Each path below is one point turned by a fixed rotation once a step. After each direction that follows a path, write how fast that rotation turns it, in degrees each step (0 if it stays still).
Each turn is a multiple of 5 degrees from 10 to 175, or 0.
Each row of a path follows its step; steps can be skipped.
Path 1:
step 0: [  6   5 -12   2  -4   4   1  -1   7 -13   9  15  -4 -11  -7   2   8   9
  15  11 -11  -2  -1 -17  -7 -18  -7  -1   1  -5]
step 1: [  2  -4  12  -2   0  13  12  -1   2  -8 -17  -9   3   2  10 -10 -17  -7
 -13  -1 -14   2   3   7   4 -13   9  -3   0 -11]
step 2: [  0 -13   0  -6 -13  -8 -20   7 -17  -4  -8  -9   0   1 -11  -9   7   4
   1  -2   2 -14  -2  -9   4  10  11   9   3   6]
step 3: [ 25  21  -9  -8  -8   0   1  -4  13   4   0   6  -4 -23   0   7  -3 -11
   0   0   3  -1   1  -5  -2   1   1   0   1   1]
step 4: [-20   6  -1  -4  11   1  -5 -15  -6 -12  -9  -4   6   2   4  14 -18   4
   0  -5  -1   8  11   0   3  -6  13  -1 -12  -6]
step 5: [  1   2   8  16 -25  -7 -12  10  -6  -8  -8   7  -3  12 -10  -6   1   1
   5  -7  13  10 -12   1  -2  -3  -1  -6   8  -1]
step 6: [ 13   8  -7  -2  -7  17   1 -11   3  -7   7  -1  -2  -5  10   1   3   3
   1   5  -2 -15  -5   3  13  19 -12 -11 -10  -7]
step 7: [ -6   2  12   0  17   3  -5   6  -9  -9  10 -21  -6   1   4  12 -13  -9
  -3  -8  -2   0  -7  -9 -18  -4   1   3  -5   4]
step 8: [ -3  -2  -8   9  -4 -10 -16   5  -6   5  -7  18  -5  -8  13 -15   7   1
 -10  -7   9   1  -8   3   1 -15  -5   2 -12   6]
step 9: [ 12   8   1   2  -2   5  -4 -12   1   9   9 -14   9  -1 -10   1  -6   5
   2  -3   1 -16  14  17  10 -10 -15  -7   6  -6]
[ 0 -4  3  0  0  3  6 -1 -5 -1 -2 -2  5 -1  2 -1 -4  0  1  0  5  2  5 -4
 -2  0 -1 -4 -2  7] -> 125
[ 3 -1  2  1  5 -3  4 -8  6 -4  3 -1 -3  1 -3 -3 -2  0  1 -7 -3  0 -2 -1
  1  0  3 -3 -2  2] -> 120
[ 3  3 -5 -2  4  0  4  4 -6  1  3 -1 -7 -2 -4 -1  0 -3  1  1  2  0  2 -1
 -2  6  2  0 -4 -2] -> 95
[ 3  0  5 -3 -1 -2  0  2  1  0 -2 -7  0 -2  5  2  3  1  4  1 -2 -2 -5  0
  2  9  0  1  1  5] -> 90
[-2 -3  2  1 -2  0 -1  4 -2  4  2 -3  1  1  1  3  3  7 -3 -8 -1  2  0 -3
 -4  1  7 -1 -1 -3] -> 130
Path 2:
step 0: [ -9  -7   3  22 -15   3   6  10   3  14   3  -6   8  -4  -4  -6   0 -12
  12  -2   4  -8  -5  12  13   1  13   6   7   1]
step 1: [  6  -5   0  -6  -2   1   0  -3 -23  13   6 -15  -4   1  -5 -10  11  -8
  -2  14  -6  -2   6   8   8  -9   1  -8  -7 -16]
step 2: [ -2  -2  11  -3   4 -11   4   3  -8  10   0  -5   8   8  -1  -8   3  12
  15 -11  -6 -11  16   0  -5   4  -8 -18   0  14]
step 3: [  0  -4  -3  10 -12 -25  -3  -9 -12  -5  -9  -2   1   4   2   4   4   3
  11 -17   2   6  -9  14   2   4  -2  10 -12  -5]
step 4: [ -1  19   1   8   6  -9   1  -3  -3   9  -1   0  -1   8  -5   7  -1 -13
  -1   8  14 -18  -8  22   7 -12  -2  -1   0   8]
step 5: [ -5  -5  -7 -20  -9  -1  -9   6 -20  10   8  14   7  -4  -6  11   5   5
  11   6  -2 -10   5   6  10  -4   6   1  11   0]
step 6: [  2   7  -6  11  -8   2 -15   5  -5  10  -1  11 -13  -1   6  -4   4  14
  10  -8   2  -5   2   0  -1  -1 -10 -23  -9 -12]
step 7: [ -8  10  -7   6  12  -9  -4 -19   0  -6   1   0  -8  21 -10   9  -3  10
  12  -8  -1   3  13   1   7  -4  -3   5   3  -8]
step 8: [-14  16   3  -8  -6   9   7  -2 -12   0 -20   7   1   0 -11   3  -7  10
  -1  -7  12  -5 -14  -2   6  -6  -9   8   1   5]
step 9: [ -2  -1  -9  -1  -2   6  -4  -2   1  -1   6   7   9  -9 -13  12  -3  -9
   5  -4   9   7 -14   9   7   0  -6 -19  20 -13]
[ 0 -2  0  2 -4  5 -4  3  3  3  0 -1 -4  3  3  2  5  3  3  7 -3  5  1  2
  4 -5  1 -1  2  4] -> 70
[-1 -1  1  0  4 -3  3  1 -3  1  0  3 -6 -1 -3 -6  6  2  2 -5  1 -1 -3  3
  8 -2 -1 -1  5 -1] -> 0
[ 2 -4  0  0  1 -6  1  4  3  4  0  7 -2 -2  4  4 -5 -1 -1  5  1 -4 -3  3
 -1  0  3  2  3 -3] -> 65
[ 0  5  3 -6  8  0  2 -2 -3  2  3 -4 -2  2  1  1 -3  5  2  5 -1 -1  0 -1
 -1  1  5  2  2  4] -> 125
[ 3 -4 -3 -1  2 -3 -6  0  2 -1  0 -4 -2 -1  7 -1  1  4  5 -3  5  0  1 -2
 -5  3 -3 -2  4  0] -> 95
[ 1  2 -3  2  0 -1  3 -3  3  3 -6  1 -4  4  0  1  0  1 -1 -2 -5  2  1  4
 -2  9 -4  5  0  3] -> 85
